128 stands for zero in the data rows.
Here are some points, one per row:
[128, 117, 60, 131, 96, 130, 123, 123, 104, 153, 82, 154, 185, 161, 125, 140, 141, 125, 120, 151, 123, 137, 155, 111, 132, 198, 73, 139, 192, 112, 94, 158, 139, 134, 152, 111, 133, 154, 153, 153, 148, 77, 215]
[92, 131, 179, 134, 127, 115, 121, 128, 156, 160, 82, 139, 176, 170, 169, 109, 136, 95, 32, 96, 126, 153, 157, 127, 105, 118, 109, 132, 131, 124, 158, 72, 163, 121, 158, 52, 117, 128, 153, 80, 148, 151, 104]
[156, 87, 78, 131, 174, 123, 194, 86, 119, 80, 151, 137, 155, 151, 114, 118, 163, 124, 107, 120, 153, 120, 146, 98, 161, 143, 201, 138, 122, 148, 152, 65, 180, 133, 168, 143, 160, 159, 105, 116, 93, 100, 139]
[116, 123, 143, 105, 154, 124, 175, 99, 81, 123, 123, 87, 151, 72, 164, 132, 103, 89, 69, 140, 120, 55, 140, 115, 96, 175, 85, 133, 121, 210, 139, 160, 133, 105, 75, 114, 113, 102, 99, 99, 127, 106, 154]
[133, 145, 113, 137, 68, 106, 134, 170, 172, 112, 135, 90, 121, 145, 104, 131, 158, 52, 147, 104, 127, 110, 105, 97, 130, 166, 115, 128, 187, 157, 179, 116, 80, 136, 152, 89, 104, 90, 78, 201, 105, 127, 91]
[140, 149, 74, 97, 110, 71, 66, 94, 151, 143, 138, 211, 173, 114, 145, 112, 76, 98, 139, 126, 134, 156, 115, 127, 122, 146, 170, 147, 129, 185, 118, 101, 76, 63, 107, 139, 131, 158, 127, 96, 110, 139, 122]
[122, 149, 153, 93, 198, 80, 212, 173, 137, 161, 134, 118, 118, 165, 129, 116, 100, 168, 175, 102, 112, 104, 165, 144, 166, 114, 107, 176, 160, 119, 158, 144, 69, 97, 132, 127, 102, 145, 161, 126, 107, 155, 141]
[55, 76, 149, 119, 87, 122, 138, 117, 94, 136, 126, 159, 83, 141, 64, 83, 84, 98, 104, 119, 124, 80, 153, 149, 80, 119, 152, 142, 139, 157, 88, 130, 108, 188, 171, 149, 135, 168, 142, 153, 113, 108, 120]
[104, 123, 138, 64, 132, 94, 118, 131, 92, 127, 165, 203, 148, 128, 120, 171, 150, 103, 149, 117, 117, 104, 110, 167, 148, 137, 104, 100, 90, 82, 167, 99, 144, 138, 107, 85, 168, 96, 170, 164, 90, 80, 122]
[94, 137, 113, 106, 86, 151, 84, 117, 159, 164, 144, 77, 116, 124, 98, 114, 118, 149, 164, 102, 105, 117, 175, 110, 181, 153, 177, 137, 87, 96, 130, 133, 202, 99, 112, 116, 49, 130, 123, 107, 119, 76, 145]
[92, 135, 144, 138, 109, 94, 131, 141, 123, 115, 34, 144, 119, 109, 110, 127, 154, 198, 163, 128, 129, 153, 151, 103, 103, 159, 110, 51, 117, 133, 158, 87, 110, 116, 104, 187, 129, 114, 99, 107, 97, 137, 141]
[114, 123, 87, 153, 170, 189, 103, 121, 114, 134, 117, 110, 96, 86, 134, 148, 98, 150, 76, 77, 114, 126, 102, 150, 157, 65, 130, 94, 121, 132, 143, 137, 76, 103, 165, 89, 150, 126, 104, 154, 92, 137, 201]
[129, 125, 129, 109, 130, 125, 156, 156, 107, 203, 125, 115, 114, 107, 62, 193, 150, 101, 81, 171, 119, 191, 110, 143, 137, 115, 145, 129, 159, 151, 155, 155, 111, 105, 157, 161, 136, 104, 116, 51, 132, 65, 102]
[86, 160, 138, 141, 90, 113, 137, 119, 145, 137, 153, 145, 176, 149, 107, 135, 155, 208, 97, 134, 159, 135, 101, 122, 121, 96, 114, 156, 90, 240, 166, 197, 156, 117, 139, 129, 134, 132, 143, 190, 142, 143, 136]
[157, 152, 147, 156, 132, 81, 87, 133, 76, 165, 131, 144, 47, 129, 132, 121, 115, 161, 95, 170, 146, 92, 74, 96, 151, 168, 109, 172, 133, 109, 143, 106, 185, 136, 142, 120, 157, 120, 100, 110, 123, 170, 137]
[116, 108, 141, 194, 139, 171, 135, 117, 79, 156, 142, 173, 139, 116, 158, 110, 144, 60, 184, 133, 103, 119, 147, 101, 166, 82, 99, 120, 128, 143, 154, 104, 148, 58, 154, 190, 124, 94, 142, 161, 161, 146, 120]
[92, 97, 106, 106, 111, 144, 81, 133, 96, 93, 128, 42, 146, 194, 137, 126, 145, 103, 130, 129, 201, 124, 108, 174, 107, 144, 107, 152, 94, 90, 132, 145, 103, 63, 160, 174, 155, 134, 149, 91, 116, 155, 114]
[168, 139, 172, 177, 153, 161, 96, 156, 186, 150, 161, 136, 186, 140, 100, 134, 135, 124, 95, 157, 117, 84, 174, 114, 127, 165, 127, 131, 65, 115, 121, 127, 61, 170, 129, 156, 177, 130, 100, 121, 112, 130, 159]
[175, 125, 106, 120, 120, 145, 129, 162, 121, 107, 134, 119, 148, 100, 169, 95, 61, 167, 163, 162, 118, 143, 154, 151, 132, 147, 87, 95, 93, 178, 144, 144, 150, 163, 216, 99, 131, 137, 140, 110, 139, 115, 75]
[156, 146, 133, 155, 144, 112, 124, 175, 63, 121, 158, 142, 160, 186, 92, 161, 104, 127, 157, 117, 189, 137, 167, 104, 58, 92, 136, 103, 117, 129, 86, 131, 164, 105, 130, 81, 97, 124, 78, 111, 132, 114, 149]
[154, 95, 171, 56, 116, 199, 128, 164, 173, 119, 109, 187, 110, 158, 169, 112, 125, 132, 102, 114, 148, 115, 132, 105, 166, 129, 158, 104, 161, 146, 74, 201, 165, 113, 102, 142, 166, 101, 110, 139, 117, 144, 101]
[89, 159, 96, 133, 172, 111, 121, 101, 164, 147, 125, 97, 132, 131, 114, 107, 119, 96, 175, 106, 181, 143, 94, 112, 161, 80, 67, 130, 141, 155, 51, 105, 154, 197, 108, 127, 166, 106, 143, 88, 110, 106, 133]
[106, 98, 120, 162, 94, 72, 165, 155, 179, 109, 137, 144, 142, 76, 134, 208, 131, 116, 145, 90, 128, 58, 104, 176, 122, 125, 135, 104, 141, 102, 91, 127, 174, 121, 153, 142, 118, 165, 122, 96, 158, 164, 136]
[150, 172, 152, 108, 114, 164, 143, 147, 118, 171, 110, 67, 135, 97, 124, 142, 161, 144, 152, 169, 111, 125, 125, 137, 82, 141, 194, 131, 143, 136, 66, 59, 131, 86, 113, 95, 181, 159, 170, 183, 130, 141, 117]
[108, 108, 114, 130, 173, 158, 121, 127, 161, 131, 124, 119, 87, 175, 174, 188, 110, 106, 167, 134, 65, 171, 91, 123, 41, 154, 146, 159, 118, 146, 166, 132, 146, 168, 119, 140, 122, 131, 124, 138, 123, 148, 148]
[117, 129, 114, 189, 158, 86, 143, 96, 151, 125, 129, 156, 59, 132, 175, 112, 179, 144, 109, 149, 132, 142, 159, 172, 115, 148, 135, 152, 93, 119, 62, 136, 93, 84, 131, 101, 118, 105, 107, 154, 155, 59, 94]
[159, 85, 134, 89, 126, 143, 148, 45, 133, 116, 94, 138, 150, 160, 58, 163, 136, 125, 130, 189, 104, 124, 84, 122, 151, 105, 91, 118, 92, 104, 85, 110, 105, 118, 136, 105, 52, 127, 111, 136, 154, 169, 121]
[111, 235, 126, 113, 84, 183, 183, 98, 135, 89, 134, 147, 134, 128, 151, 114, 102, 126, 129, 131, 127, 123, 122, 145, 118, 109, 114, 142, 130, 64, 170, 138, 128, 137, 105, 148, 162, 162, 66, 117, 166, 103, 113]
[64, 146, 119, 121, 188, 119, 91, 164, 81, 74, 144, 120, 181, 93, 154, 114, 156, 146, 100, 175, 113, 124, 124, 105, 161, 130, 190, 117, 162, 102, 119, 151, 94, 180, 128, 118, 81, 121, 124, 141, 150, 152, 98]
[166, 144, 146, 117, 151, 160, 119, 118, 130, 114, 144, 136, 70, 92, 116, 173, 117, 119, 106, 94, 232, 145, 155, 147, 136, 171, 119, 110, 147, 136, 160, 103, 110, 162, 110, 160, 67, 131, 187, 164, 180, 129, 131]
[167, 156, 141, 143, 105, 135, 134, 100, 81, 110, 176, 114, 116, 140, 111, 112, 186, 144, 128, 34, 45, 140, 124, 115, 135, 168, 115, 108, 129, 156, 104, 158, 104, 143, 126, 116, 155, 125, 158, 81, 135, 150, 107]
[166, 127, 109, 165, 127, 152, 174, 167, 141, 117, 122, 148, 153, 113, 94, 25, 116, 125, 106, 132, 124, 141, 61, 162, 91, 148, 149, 133, 120, 100, 139, 154, 160, 125, 89, 141, 87, 75, 182, 123, 97, 127, 154]
[148, 93, 162, 165, 94, 135, 93, 91, 143, 84, 136, 126, 111, 99, 118, 125, 154, 119, 175, 190, 134, 132, 178, 156, 129, 96, 134, 143, 179, 143, 185, 162, 124, 136, 89, 67, 153, 139, 150, 85, 104, 140, 156]
[181, 97, 124, 116, 103, 26, 117, 121, 131, 110, 122, 74, 129, 125, 144, 123, 91, 128, 80, 121, 90, 147, 148, 105, 125, 50, 134, 131, 133, 95, 137, 135, 128, 129, 98, 173, 162, 113, 145, 183, 162, 112, 119]
There is one direction along which these points spread out most. Take the direction at right angles to it along which they spread out most. Go by this last direction. How far along it is each point below, from 0 to 99? 50 is the average, and the first point above lies past it. One standard deviation of the points above along it is 16.
[92, 135, 144, 138, 109, 94, 131, 141, 123, 115, 34, 144, 119, 109, 110, 127, 154, 198, 163, 128, 129, 153, 151, 103, 103, 159, 110, 51, 117, 133, 158, 87, 110, 116, 104, 187, 129, 114, 99, 107, 97, 137, 141] 38
[140, 149, 74, 97, 110, 71, 66, 94, 151, 143, 138, 211, 173, 114, 145, 112, 76, 98, 139, 126, 134, 156, 115, 127, 122, 146, 170, 147, 129, 185, 118, 101, 76, 63, 107, 139, 131, 158, 127, 96, 110, 139, 122] 65
[168, 139, 172, 177, 153, 161, 96, 156, 186, 150, 161, 136, 186, 140, 100, 134, 135, 124, 95, 157, 117, 84, 174, 114, 127, 165, 127, 131, 65, 115, 121, 127, 61, 170, 129, 156, 177, 130, 100, 121, 112, 130, 159] 58
[156, 87, 78, 131, 174, 123, 194, 86, 119, 80, 151, 137, 155, 151, 114, 118, 163, 124, 107, 120, 153, 120, 146, 98, 161, 143, 201, 138, 122, 148, 152, 65, 180, 133, 168, 143, 160, 159, 105, 116, 93, 100, 139] 64
[114, 123, 87, 153, 170, 189, 103, 121, 114, 134, 117, 110, 96, 86, 134, 148, 98, 150, 76, 77, 114, 126, 102, 150, 157, 65, 130, 94, 121, 132, 143, 137, 76, 103, 165, 89, 150, 126, 104, 154, 92, 137, 201] 40
[111, 235, 126, 113, 84, 183, 183, 98, 135, 89, 134, 147, 134, 128, 151, 114, 102, 126, 129, 131, 127, 123, 122, 145, 118, 109, 114, 142, 130, 64, 170, 138, 128, 137, 105, 148, 162, 162, 66, 117, 166, 103, 113] 43
[157, 152, 147, 156, 132, 81, 87, 133, 76, 165, 131, 144, 47, 129, 132, 121, 115, 161, 95, 170, 146, 92, 74, 96, 151, 168, 109, 172, 133, 109, 143, 106, 185, 136, 142, 120, 157, 120, 100, 110, 123, 170, 137] 50
[159, 85, 134, 89, 126, 143, 148, 45, 133, 116, 94, 138, 150, 160, 58, 163, 136, 125, 130, 189, 104, 124, 84, 122, 151, 105, 91, 118, 92, 104, 85, 110, 105, 118, 136, 105, 52, 127, 111, 136, 154, 169, 121] 46
[128, 117, 60, 131, 96, 130, 123, 123, 104, 153, 82, 154, 185, 161, 125, 140, 141, 125, 120, 151, 123, 137, 155, 111, 132, 198, 73, 139, 192, 112, 94, 158, 139, 134, 152, 111, 133, 154, 153, 153, 148, 77, 215] 78
[104, 123, 138, 64, 132, 94, 118, 131, 92, 127, 165, 203, 148, 128, 120, 171, 150, 103, 149, 117, 117, 104, 110, 167, 148, 137, 104, 100, 90, 82, 167, 99, 144, 138, 107, 85, 168, 96, 170, 164, 90, 80, 122] 39
[150, 172, 152, 108, 114, 164, 143, 147, 118, 171, 110, 67, 135, 97, 124, 142, 161, 144, 152, 169, 111, 125, 125, 137, 82, 141, 194, 131, 143, 136, 66, 59, 131, 86, 113, 95, 181, 159, 170, 183, 130, 141, 117] 32
[133, 145, 113, 137, 68, 106, 134, 170, 172, 112, 135, 90, 121, 145, 104, 131, 158, 52, 147, 104, 127, 110, 105, 97, 130, 166, 115, 128, 187, 157, 179, 116, 80, 136, 152, 89, 104, 90, 78, 201, 105, 127, 91] 24
